In the data rows, 128 means zero.
Here are some points, one per row:
[168 167 121 114 148 119  85 105 205 169 223 141  58 120  55 146 131 114  70 121 113  77 129 114 183 174 114 145 108 129 111 126]
[ 84 115  76 213 109  21 187 111 118 156 194 133 175 146 102  72   1  92 190 100 151 136  89 179 134 125 117  99 146 112 122  62]
[ 73 120 191 160 129 143 111 139  47 141 137 128 114  61 108 124 126 131 138 224 106  78 119 173 201 103  87  77  82  16 126 138]
[151 170 148 172 173 134  70  68 107 137 192 113 136  94 129 126 169  99  96 178  98 141 130 187 120 140 173 119 152 217 156 132]
[ 10 146  89 208 138 109 120 117 177 178 126 124 175 171 106 130 205  93 120  91 140  78 109  99 125  73 119 121 164  80 133 100]
[130  85  62 140 109 145  90 187  80  82  27 163 118  86 168 124 121 151 137  98 108 139 114 109 157 249 113 137 140 153 132  57]
[119 114 159 130 156 139  92 126 107 142  57 127 130 179  66 109 120  85 138 130 108 141  94  95 130  96  92 138 194 107 167  80]
[ 96 135 169  74 133 185 137 148 112 144 127 104 169  77  79 134 101  84 172 103 131 164 137 135 171 182  75 115 164 154 110 162]
[111 123 156 139 120  66 147 109 228 100 164 158 136  86 111 103 198  94 125 147 115  58 137  16 141 190  65  80 101 112 156 112]
[139 117  97 158 208 189  98 203 149  76 175 156 124  86 136 222  96 128 123  96 216 107 148 113 135 112 133  48 104 203 123 169]
[177 121 121 129 181 100 187 191 184 213  87 161  93 184 189 163 134 121 172 110  51 111 212 188 100  94 122  96 161  58 139 155]
[ 77 215 162 170  83 163 179 148 117  96  87 125 141 107 236 164 166 148 192  94  39 123 137 125 173 107 111  70 102 176  47 120]
[116 136 144 163 203 100 100 117 131 109  87 114 135 136 189 107 179 116  87 144 221 129 107 176 174 115  77 250  88 159 102  94]
[ 56  81  84  68 136  97 142  64  67 128 156 119  85  97 146 118 138 113  94  87 115 132 131 167  94 160 155  81  85 125 134  98]
[186 116 150 161 162 203  30 107 107 139 160 162  93 189 142  57 182 166 147 122  78  80  82 109 170 129 148 114 195 147 122 152]
[135 130 131  95 176  71 103  80 107  83  97  92 161  65 125  90 152 141 110  40 118  90 154 153  78 136 174  97  98 155 147 176]
[ 74  88  98 169   0 176 108  77 126 156  89 216  61 155 115 126 137 132  97 202 152 143 176 199 118 154  77 157 101 172 160 255]
[121 133 197 148  73 178 120 168 150 159 136  85 197 165 187 149  90  89 137 121 162 105 107  97  46 216 227 159 136 105 123 124]
[ 76 171 191 190 119 126 161 111 212 176 132 195 116  75 156  94 111 172 150 151 154 151  79 157 127  93 169  68 171 132 154  48]
[151 177  94 128 183 232 138 111 158 144 113 161 181 110 127 121 139 119 167 122 183 126  89 155  91 184 139 187 136  39  90 181]
[180 111 185 111 160 117 178 144 173 120 117 186 137 162 112 142 119  27 100 168 125 109 171 137 147 169 125 134 127 157  66 105]
[167  75 132 120 106 121 118 132 103 150  94 130 128 103  72  81 147 131  95  60 123 170 111  41  75  63 142 101  89 154 165  75]
[158 138 177 143 134 142 132 225 123 131 205 146 147 217 116 192 128 179 145 112 156 227 122 158 189 102 162  47 146 144 195 158]
[111  87 167 116 178 145 131  98 120 127 117  85 126  97  90 133 163 126 154  58 159 171 103 189 171 131  79 138 109 154 136  95]
[ 65  69 141 109 127 124 180 153 130 124  54 244  59  86  99 113 154 195 158 131 163 126 140 169 112 135 223 159 144 153 144 164]
[116 157 119 156  84  97 147 120  97 138  89 174  77 141  62 160  99 193 124  54  98  91 207 136 156 159 150 183  88 157 162  84]
[112 127  90 110  90 102  67  71 174 153 102  67 167 203 145 202  95 142 122 178 156 164 160 100 122 112 179 105 119 132 117 107]
[143 158 108 167 135 223 155 150  98 108  75 103  78 203 152 155  98  42  78 100 146  63 139 135  79 113  57 116 197 137 131  76]
[162 144  85 109  70 127 132 154 224  93  93  47 157  80  99 123 125 153 128 145 126 140  87 205 150 142 131 131 172 110 232 133]
[131  96  48 158 116  86  76 147 167 106  87  75  93  92 149 130  36 100 103 197 113 151 178 126 190 126 172 183 119 173 137 122]
[175 159 152 113 114  86 142 151 115 130 113 207 230 151 182 107 182 163 122 195 156 167 170 106 133 214 110  86 144 123 193 157]
[ 77  78 128 191 145  71 169 112  68  48 163  98  71 141 107  95 105 137 149 118 125 129 200  75 117 147 171 147 188 143  93 187]
[153 145 163 171 165 189 105 126 120 200 124 116 125 102 170 188 114 143 170 159 203 173 183 124 127 167 213 122 118  89  88 112]
[157  33 118 190 144 162 116 145 187 136 188  70 100 158 155 104 163  94 213 115  99 170  63 134  93 184 121 144  68 116 119 152]
[122 119  85 139 153 167 181 118 163  91 143 116 162 143  93 114 151 183 199 159 180 105 143 122 121 101 122 147  99 107 118 149]
[145 124 113 149 143  97  84 203 161 155 108  83 149 101 130 136 212 172 186 163 119 119 183  81 180 109 146 191 159 168 112 129]
[126  36 141  86  91 155 136  82 115 156 118 144 157 102 171 121  85 146  67 115 118 116  65 112 128  94  71 197 169 162 103  65]
[182  89 132  80 114 189 121  83  93  74 226 159 119 106 159 145 110 153 155 121 118 204 177 132 147 111  78 146 172  85 142  73]
[166 172  66 117  89 196 165 140 119  20 160 141 121 100  97 110 178 115 122 124  88 192 171 164 110 115 147 131 134 111  96  37]
[118  70 123 121 142 136 184 101 138 162 102  76 192 106 116 146 148 191  79 108 124  86 111  94 185 104 131  99 147 154  80 136]
[169  84 163 139  77 101 125  80 146  97  79 157 156 139 115 100 102  46 177  88 144 151 110  71  88 117 116  98  83  91  94 159]
[100  90 142 188 133  87  91 189 146  90 147 146 117  72 167 220 116 117 111  95  55 187  70 116  55  41  51 159  78 120 117 166]
[ 81 177 119 179 143 199 159 151 165 108 126 150 142 176 104  99 153 130  85 148  87 190  99 116  81 110 214 154  25 128 105 124]
[169  54 143 137 162 142 177  87 179 122  88 140 183 154 122 119  80 119  73 140  73 103 164 193 100 113 109  61 121 155  68 171]
[132 155  89  66 134 163 168 115 118  96 198 121 201 147 174 141 119 101  79 101 109 127 167 156 158  66 156 183 160  92 109 181]
[ 53 109 125  55 170 109  37 144 178 130 155 171 156 109  71 127  70  99 162 124 121 149 157 126 146 140 120 128 153 138  87  87]
[197 146  54 193  97 147 140 110 120 242 199 170 128  82 103 119 102 152 139 133 180 101 131  87 123 122 122 109 164 139 114 121]
[194  84 199 173 153 104 147 115 118 127  86  82 109 169 142  99 116 181 126 172 193 165 116 121 205 113 123 170  72  97 137 127]
[ 92 119  93  88 142 128 101 127  65  84  85 143 109 124  87 207  91  97 172 204  92  42  65 119 145  64  82  64  75  95 154 119]
[141 131  88 130 159  98 149 193  90  59 116 143 101  83 175 147  58 120  50 116 198  84  35  95  85  84 132 101 147  78 113 191]
[139 214 149  47  79  68 111  93 161 114  75  80  23 132 117 221 136  97 197 106 182 152 102 100  94 118 117 127 126  88  63 107]
[166 126 125 155 122 115 163 109  88 147  97 103 184 128  42 171 189  95 142 103 176 101 121 158 114 150  92 140 148 165 139  91]
[ 87 106 155  54 165 136 159 143 146 151 111 135 172 165 165 104 116  83 147 108 105 150 139  99 187  91 151 174 125  85 148 141]
[118 186 179 173 158  79 121  35 149  41 173 199 112 120 200 135  90 146 134  96 110 126 184 117 117 134 120 175 187 109 195 126]
[ 92 177  50 104  98  72  86 156 120 166 139 132 134 174 152  65 150 176  59  84 146 160 123 142 204 171  76  90 106  85  57 118]
[ 86  98 147 135  76 148 119 135 110 152 115 153  82 147  68 174 112 172 123  67 101  88 178 133 126 178 151 224 154 114 186 170]
[103 189 150 103  94 130  79 148  91 168 125 114 161 122 113  62 114 143 113 131 145 191 175  76  84  58  49 111 142 203 104 181]
[178 124 129 147  91  94 162  67 103 119  98  84 105  72  57 136 159  81  36 146  69 179 123 106 154  99 184  87 183  78  65 134]
[ 89 142 153  90 151 129 141 125  96 133 138  94  91 104 102  93 187  83  86 192 203 191 160 105  79 118 129 100 164 121 159 129]
[144 149 124 147  91 174  90 114  89 102  84  79 148  91 127  54  56  95 115  74 101  85 173  73 135 128 111 101  40  48 121 121]
[124  94  66  84 100 115 191 154 124 147 179 178 118 142 154 163 175  87  69 143 145 156 118  56 148 143 108 124 102 137 175 104]
[140 162 167 129 147 123 157 228 149 142  97 122  73 163 172  57 102  81  98 159  88 105 176 204  80 123  86 103 122 145 114  80]
[173 153 123  69  45  77  66 160 130 136 156 175  98 109 123  62 139  97 123 137 138  91  45 123 163  86 198 135 138 121  80 112]
[123 149 134 109 136 152 180  65 106 228 150  93 109 121 192 148  95 114 170 141 106 146  91 137  87 169 119 142  45 130 106 130]
[145 144  90  91 136 103 151  66  92  52 127 141 149 254 139 124 148 143 220 172 146 129  87 106 127 142 142 136 132 184  77 130]
[137 119  44  57 158 113  45 101  96 144 102 105 132  96 105  72 132 126 170 117  99  99 165 146  26  77 133 110 107 124 157 120]
[163 155 205  94  89 146 201 170 127 138 215  97 122 151 140 102 146 155 157 107 197  45 186 154 133  54  98 150  93 162 136 116]
[203 196 123 117 199 111 150  80 106 192 119 165 178 139 161 170 160 109 141 157 118 157 122 112 162 124 164 154 126 182 239 145]
[ 83  22 120  77 110 120  81 105  99 128 160  68  79 165 188 104 190 127 109 127 114  80 135 135  97 131 173  85 160 127 134 102]
[131 166 157  66 112 184 177 117 201  98 105  71 104 140 114  94  61 196 129 162  98  97  87  70 148 127 115 120  90 163 156 133]
[134 135 181 146 134  69 140 223  31 138 178 147 174 111  74 195 122 169 140 222  25  94  70 144  60 134 114 181 103  98  82 150]
[107 187  87  98 201 130 174 135  82 156 137  74  97 147 106  89  98 134  97 112  67 169  81  57 163 163 131 126 148 141 199 178]
[120 127 126 152  14 114  98 151 111  97 130 128 110  99 150 135 135  53 169  83 130  79  95 230 191 130 199 154 131 182 198 189]
[ 95 131 169 139 142 131  70 142 101  79 153 121 170 172 111 201 101 197  49 178 127  61 114 144  81 152 120 103  62  70 142 100]
[149 154 153 100 150  81  71 106 164 133 124 133  90 149  92 117 137 207  81  55 141 166  74 191  91 161 108 103 161 123  83 147]
[150 141  87 118 126 102 128 143 163 109 120  63 119  68 169 133 167 213 150 176 133 143 122 123  91 171  96 164 209 126 124 137]
Along one direction, these points spread out more than along any other. Take the direction at right angles to it along which they spread out most. Go by this last direction. How far along it is each point below, from 0 to 99? 50 is the average, and the first point above lies past it. One standard deviation of the points above along it is 16.
[111 123 156 139 120  66 147 109 228 100 164 158 136  86 111 103 198  94 125 147 115  58 137  16 141 190  65  80 101 112 156 112] 49
[107 187  87  98 201 130 174 135  82 156 137  74  97 147 106  89  98 134  97 112  67 169  81  57 163 163 131 126 148 141 199 178] 58
[ 89 142 153  90 151 129 141 125  96 133 138  94  91 104 102  93 187  83  86 192 203 191 160 105  79 118 129 100 164 121 159 129] 59
[139 214 149  47  79  68 111  93 161 114  75  80  23 132 117 221 136  97 197 106 182 152 102 100  94 118 117 127 126  88  63 107] 49
[134 135 181 146 134  69 140 223  31 138 178 147 174 111  74 195 122 169 140 222  25  94  70 144  60 134 114 181 103  98  82 150] 9
[ 56  81  84  68 136  97 142  64  67 128 156 119  85  97 146 118 138 113  94  87 115 132 131 167  94 160 155  81  85 125 134  98] 67
[ 96 135 169  74 133 185 137 148 112 144 127 104 169  77  79 134 101  84 172 103 131 164 137 135 171 182  75 115 164 154 110 162] 50
[103 189 150 103  94 130  79 148  91 168 125 114 161 122 113  62 114 143 113 131 145 191 175  76  84  58  49 111 142 203 104 181] 53
[121 133 197 148  73 178 120 168 150 159 136  85 197 165 187 149  90  89 137 121 162 105 107  97  46 216 227 159 136 105 123 124] 32
[112 127  90 110  90 102  67  71 174 153 102  67 167 203 145 202  95 142 122 178 156 164 160 100 122 112 179 105 119 132 117 107] 53
[151 177  94 128 183 232 138 111 158 144 113 161 181 110 127 121 139 119 167 122 183 126  89 155  91 184 139 187 136  39  90 181] 36
[130  85  62 140 109 145  90 187  80  82  27 163 118  86 168 124 121 151 137  98 108 139 114 109 157 249 113 137 140 153 132  57] 72
